Families of rows that turns and mirrors carry onto each other, the same ones carrying the whole set onto itself: the rest of each named row's family, in list order:
5 families of 6 rows:
mor: [ 44.6  -8.8   9.5   0.1 -20.8   1.3 -24.8   5.0   3.6  37.8  -8.9  10.1
 -13.5 -10.9  13.9]
dubef: [  0.1   8.7  17.8  12.7 -14.6  30.9 -11.2   3.4  -3.9   9.6  15.4 -18.5
  -2.9  31.4 -15.9]
sed: [ 12.6 -23.3 -15.1   0.5 -43.3  -2.6   6.0  17.9  11.3   5.0 -15.7 -13.3
   1.0  -0.4   6.2]
Vuz: [ 10.8 -10.1   3.6  17.1 -24.9  21.2   1.3  -8.9 -30.2   8.3   7.8  -5.3
 -30.5 -16.4 -11.8]
fafa: [  9.7 -12.0   4.7  11.4 -24.8  10.2  -2.4 -13.4 -32.5   9.8  12.9 -15.4
 -22.4 -17.6 -12.5]
tok: [ 30.3  15.6 -25.6   3.7 -10.5   1.2 -15.5  -6.4  29.8  -2.1  -3.2 -12.9
 -15.1  11.7  -0.2]
Neno: [ 11.2 -25.4 -12.4  -2.6 -43.1   1.3  -7.8  13.3  12.6   8.7 -27.0  -7.4
   1.5  15.0   8.8]
Bafe: [ 29.4   9.4 -12.2   2.4 -21.9  -7.3 -18.5 -23.8  30.2  15.5 -13.2 -16.2
 -15.4  17.1  11.3]
lib: [ 30.8  15.1 -16.3   9.9 -15.6   1.3 -19.9 -13.9  31.4  13.7 -16.4 -15.3
 -14.3  23.1   3.9]
kilov: [ 33.1   6.8  16.3  -6.0   0.6  41.7   3.1 -28.9  -8.5   9.6  -6.5  -6.0
  -1.5   7.1   4.8]
fomi: [ 30.2  -8.7   8.2  -4.4 -20.9 -11.3 -26.2  10.2   5.4  35.5  -6.9   9.6
 -16.3 -10.4  12.7]
Pake: [  7.5 -15.3 -21.3   8.9 -43.3   2.9  -4.5  16.3  12.5   4.7 -20.8 -14.3
   5.1  11.4   7.6]
sug: [  5.9  10.3   9.6  10.4  -9.7  28.2  -5.2   1.0  -2.9  13.2   4.9 -26.1
   6.6  35.5 -20.4]
vufif: [ 28.1   2.3  17.5 -11.3  -2.4  35.4  -6.2 -36.1  -8.5   6.8  -6.4  -6.3
   7.0   6.5  -2.2]
bigo: [ 29.4 -27.0 -13.6  -1.1 -53.8  11.8   5.4  12.9  10.6   8.7  -5.3  -7.6
   0.2   7.2   2.0]
Feman: [ 32.5 -11.6   4.5   0.6 -27.2  -3.5 -20.8   7.8   2.3  29.6  -4.4  17.5
  -7.9 -21.4  13.2]
nede: [ -1.0   7.2   6.7  16.7 -13.1  29.2  -1.7  12.3  -6.8   8.6   7.2 -12.8
  -0.9  35.3 -15.7]
lami: [  0.2   1.5  10.7  20.6 -10.0   8.0   5.8   5.7  -8.7  16.3  13.5  -3.8
   1.2  34.3 -15.4]
roge: [ 18.3 -27.9 -19.0   6.1 -42.8   1.7   1.1  17.9   6.7   6.4 -22.0  -6.8
  -5.5   9.7   4.1]
reta: [ 20.4  18.2 -11.7   5.6 -18.8   0.9 -22.1 -15.5  38.6   9.6 -14.1 -12.2
  -8.3  13.8  -1.0]
Tek: [ 29.5  -2.1  23.8 -13.5  -0.8  37.2   7.1 -22.4  -9.8   5.4   3.5  -8.0
  -0.7   2.2   4.5]
Pip: [  8.4  -9.3   8.3  21.7 -32.3  17.2  -2.1 -25.6 -26.5  19.7  -5.1 -12.8
 -24.7 -13.2 -11.6]
palap: [  1.6  -9.9   4.8  10.3 -22.3  23.5  -2.0  -9.8 -23.2  -3.7   5.7 -13.0
 -29.5 -15.4 -16.3]
kida: [ 36.7  -1.6  19.5 -10.6  -0.4  31.2   2.9 -31.5 -11.9  12.9  -0.5  -2.4
  -1.7  -3.5  -6.5]
Kupi: [ 20.4   3.1  13.3  -5.1  10.8  30.8   0.4 -22.9 -12.0   7.9 -23.0  -5.0
   7.2   6.3   5.4]
vaze: [ -5.6   6.6   9.2   5.2 -11.5  20.1  -1.6  11.0  -5.9  11.1   5.9 -16.0
   3.7  30.7 -24.6]
biz: [ 32.4  21.3  -8.1   3.6 -18.8   1.6 -15.5 -20.5  34.8  22.5 -11.0 -11.7
  -7.5  11.4   8.4]
Mabe: [ 39.1  -7.8  13.0  -0.2 -25.8   0.2 -29.7   1.4   6.4  32.7  -0.6   6.7
  -2.5 -16.0  17.9]
Buva: [ 39.6   1.8   7.5  -3.1 -23.7  16.4 -38.2  12.2   5.6  34.5  -8.2   0.0
  -9.8 -15.0   7.7]
sagu: [  4.2 -16.6  -0.8  16.4 -22.8  15.7  -5.6  -2.7 -31.4   1.1   6.8 -11.4
 -19.1 -11.8 -20.9]

The rest of the family of Neno: dubef, Bafe, fomi, Tek, palap
The rest of the family of sug: Pake, Feman, kida, biz, sagu
The rest of the family of nede: mor, Vuz, lib, kilov, roge
The rest of the family of fafa: sed, vufif, reta, vaze, Mabe

Families of rows that turns and mirrors carry onto each other, the same ones carrying the whole set onto itself: the rest of each named row's family, in list order:
4 families of 8 rows:
Zoz: [ 10.0 -10.3   8.2  -7.2 -25.8  -4.1  20.1 -14.5   8.2]
Fogo: [ -6.3  -6.5  -3.1  11.2  36.0  -2.0 -13.5  -9.4  -0.3]
zaras: [ 12.3  -6.9 -13.5 -12.0 -24.4  -7.5   9.4   7.6   0.3]
gavo: [-12.9 -14.4  -1.5  17.9   5.2 -12.9 -18.7  21.5  -5.1]
zise: [-17.6  -3.6   4.4  -0.8  15.9  25.3  -7.3 -22.8   2.0]
Nusa: [-20.2  -3.3  -3.6  36.7  -8.0  19.6   5.6   4.1  -4.6]
Deg: [ 11.6  -3.6 -15.5 -15.6   6.5 -17.3 -11.9  -2.6   5.2]
luv: [-21.0   0.9  -4.9 -11.5   4.7  29.0   5.1  -1.0 -11.5]
sanib: [ 19.9  -7.6 -26.5   9.1   4.4   7.5 -12.5  -3.5   2.9]
vum: [ 12.7   5.8 -13.0  -1.8 -15.9  -1.3  22.7 -19.7   8.6]
Belem: [  4.2  -3.8  -5.4  -8.1  15.3   3.2 -15.8 -26.7  11.8]
Todir: [ 21.4  -7.5 -11.1  -8.3 -12.4  -2.5  -3.8 -19.1  14.6]
Vopeg: [ 12.5 -18.8  -7.2  27.6 -11.4 -12.9  -1.5  15.7   0.1]
Toka: [ 14.8   7.5 -24.6   2.6   3.0   1.1  -2.8 -21.3  11.2]
fivo: [ -7.7   9.0 -12.6   9.3  24.7   7.8  -8.4 -23.7   6.7]
fenu: [ 12.5  -3.3 -12.6  -6.6 -14.8  20.0  23.2  -9.6  -3.5]
toref: [ -7.2 -14.1   0.7  21.7 -16.3  21.9  19.8  11.4 -11.4]
zis: [ -3.1  -3.9  15.0 -11.4   8.3  -6.4  32.4 -16.6  -3.3]
kav: [ -9.3 -15.9  28.8   4.9 -12.7 -16.7  20.1  -8.9   5.2]
susu: [-12.0  -8.9 -15.3  10.2  -9.0  20.1 -10.6  18.2  -9.9]
mez: [-19.3 -11.7   2.5  17.7  -5.3  33.8  -6.5  -5.1  -3.1]
rerus: [-11.9 -20.6   4.8  32.8 -10.2   8.5 -15.0   9.4   0.9]
Dade: [ -9.9 -10.3   1.1  41.2  -9.1 -11.2   0.2  10.3   2.4]
Zefut: [ -1.3   1.6  10.9   3.3  -9.3 -18.1  32.9 -15.9   6.5]
gibif: [-25.9  -6.0  14.1   9.8  19.5  17.6  16.4  -6.2 -11.3]
Nobi: [-12.0   2.3  -2.0 -20.8  25.1   0.6  -3.9 -11.4  -2.1]
Zam: [ -7.8  -6.0  14.4  25.5  -1.2 -29.8  14.0  -2.8   7.3]
Gevi: [-26.0   5.1  -1.7  20.0  15.0  24.2   3.9 -13.5  -3.5]
vutis: [-12.1 -21.6  21.8  25.1  -3.1 -19.2  -4.8   3.6   4.9]
sike: [  3.9 -12.6  11.4   9.8  16.0 -32.4   5.3  -3.3   4.2]
Budof: [-23.4 -11.1  20.8   3.5   7.5 -20.8   7.3  11.1  -6.7]
Zogaz: [-11.2  -7.6  11.8  -9.9 -18.1  -6.1  27.4   7.0  -8.1]

The rest of the family of sike: Fogo, sanib, Vopeg, fenu, toref, zis, gibif
The rest of the family of fivo: Nusa, vum, Toka, Dade, Zefut, Zam, Gevi
The rest of the family of susu: zaras, gavo, Deg, luv, Nobi, Budof, Zogaz

